Each named turn below is shown by a few rows before and after it. Which turns, in which order, take the first row of each later pair to the second? The first pair is answered.
A:
[ 34   2   5  20   4  -7 -10 -13   2 -16   1 -11  12  16   7 -21  27  -2
   3  14  -5]  ->  [ 18 -19  -3  13  25   6 -15  -3  18 -12   4   2  -4  25   4 -16  10   3
  -9   9  -6]
[ 13  -7 -25 -13   9  18 -15 -14  -8 -11 -11 -14   2   0   2  -3  20  19
   6  -1 -19]  ->  [  2 -15 -24 -17  11  22 -12 -12 -12 -10   0 -19  -6   5   1  -6  15  22
   2  -7 -26]
[-30  13 -15 -16 -38   7  38  -1   1  -1  -5  -9 -14  -1 -10  38 -14 -32
  -9 -14  -5]  ->  [ 11  33   6   3 -32 -12  24 -13   3  -4 -30  -6  14 -25  -9  29  11 -35
   4 -12 -12]
L:
[  4 -25   2  14  42  16 -10  28  -3  -3  18  -3 -13  13 -15 -24 -14  26
 -12  -6  15]  ->  [  4  -3 -19   4  -4   7  29  22 -16  16  26 -39 -19  11 -15 -18  -5  15
  -9   9  15]
[ -4  20  11   3  18  12 -10  -4  -5 -13 -16  15  21   1   3  -5  -9 -10
   7  -7   6]  ->  [-28  -6  -9 -13   9   7  12  -3   1  -8 -11   7  -7   2  -4  14 -21 -11
  -3  -7 -14]
[-25  -5   4  12 -10 -26  21   4 -33  13  -2 -19  -4  -4  12 -19  33   0
  -2  26  -8]  ->  [-11  -5  20  26  23 -23 -14  10 -21  -1 -16  11   8  -5  15 -38  34   5
  -4  22  -3]
R:
[-27  -9  13   6   5 -11   1  19 -22   3  27  -2 -15 -11   4 -25  15  33
 -16  25   0]  ->  [  3  26  -5 -17 -42   9  33  -8 -16  13 -11 -28   4   3  -1  18 -11 -21
 -11   2   4]
[ 10  29   7   5  -2   9   5  -3   1  -6 -36 -12   2 -10   5  22 -14 -32
   2 -35 -16]  ->  [ -2 -23  11   9  39   2 -19  17  12  -7 -11   2 -29   1   0   0 -10  12
  -3 -18 -25]
[-32  10 -13  -5 -12  25   2 -13  -4  -6  34  11 -14  33  14   1 -28 -25
   7 -20  42]  ->  [-48   0  -4   1   1   7 -11  -7  -4  -7  48  11 -24  32  13 -17 -17 -13
   5 -15  45]
U:
[-19  -9   1   2  -4   0 -10  -9 -14  -3   8  -7  -4   2  15  -4  10  13
 -13   4  -8]  ->  [-14   6  -6   2 -10  -6  -1  -7 -23   3  11 -12  -2   8  15  -2  10  -5
 -12   4  -3]
[-30 -16  30   4  47  -8 -17  16   3 -17 -10  31 -10  -8  -7  -8 -15  18
  -3 -13  -2]  ->  [-33 -37   4   3  28 -11 -13  22  -5  -9  18  13 -27   7   1 -10   1  31
 -13   7  -3]
[ 10 -23 -19   7  -8  18   8 -15  -3   8  14 -11 -19  -9  -7  -9   1   9
 -10  13 -17]  ->  [ 17  -6 -21   8 -23  18  17 -17  -8  10   0 -17 -11  -8  -2   0   1   1
  -6   9 -15]
V:
[-51  -7  53 -11  17  14  26   0  -9   6   5  19 -10 -19 -13  -3 -29  -2
   2  -7  -1]  ->  [-27 -12  44  -2  39  40  -7  -2  -1   1  12  32   0   7 -11 -16 -38   6
   1 -14  17]
[-34  -8 -18  -4 -19  10   3  11   5   3  11   4  -9  23  -1  -5 -23  -6
 -23   0  10]  ->  [ -3 -14 -23 -11  -8  15  -3   8  30  -5  -7   5  -2  25  -7   7 -26 -12
 -16 -16   0]
[ 25   1   8  -2   1  13  -8   0  -2 -11  12   3   7   5  11 -19   6  14
   4  17  15]  ->  [ 33  -2   9 -12  -4  -5   7  -3   8   0  -6  -1  -4 -17   1  -4  14   5
   2  16 -13]
Now pairs of rows:
Each pair is 2 to 3 turns apart.
[ 41   3 -26  -6 -29  12  21 -10   1  15   7 -38  14  19  -5  10   8 -19
  19  13  -3]  ->  [-28 -26 -25 -15 -22  16  33   9  -7  14  21 -25 -24  14 -13   9  -9   1
  -3  20  -7]  L L V
[ 54 -36  15 -31  47 -13 -35  -2  46  16 -27  17  -1   4 -10  42 -20 -31
 -10 -34 -45]  ->  [ 36 -34   9 -13  14 -49 -24  11  -4  36  54 -31 -17  -3  10 -23  41  19
 -11  38 -34]  U L R
[ 11 -12  28  19  40  -3 -43  12  15 -18   8  23  16   2   8 -15  -2  20
  18  13  12]  ->  [ -8 -28  33   4  30 -31  -6  11  33   1   2  -1 -20 -33  -8   1  13  18
   1  23 -31]  V U
[-41  -9  10  -2  36  14 -18  14   2 -16   0  38 -15  12   3  -7 -22  13
  -7 -16  18]  ->  [-21  19 -17  -5 -34   6  16  -5 -29   9  29 -16  -1  17  13 -14   9   7
   4  11  31]  U L
[ 15  35  11 -29 -33 -13  28  17   7   1  -2 -17  13 -36  -8  11  30 -31
   5   9   7]  ->  [ 15  38  15  -9 -11  18 -12  21  -7 -10  15  20  36  -6   0 -18  13 -18
  13  -4  51]  V U
[ 58 -48  34  -8  49 -14 -30  -1  35   0 -20 -18  -7 -42   0 -20  39   7
  -7 -10 -27]  ->  [ 17  16  41  -2 -25 -27   5  -6 -35  19  12 -54   8 -49  11 -41  59  -1
  -9  20   9]  L L V
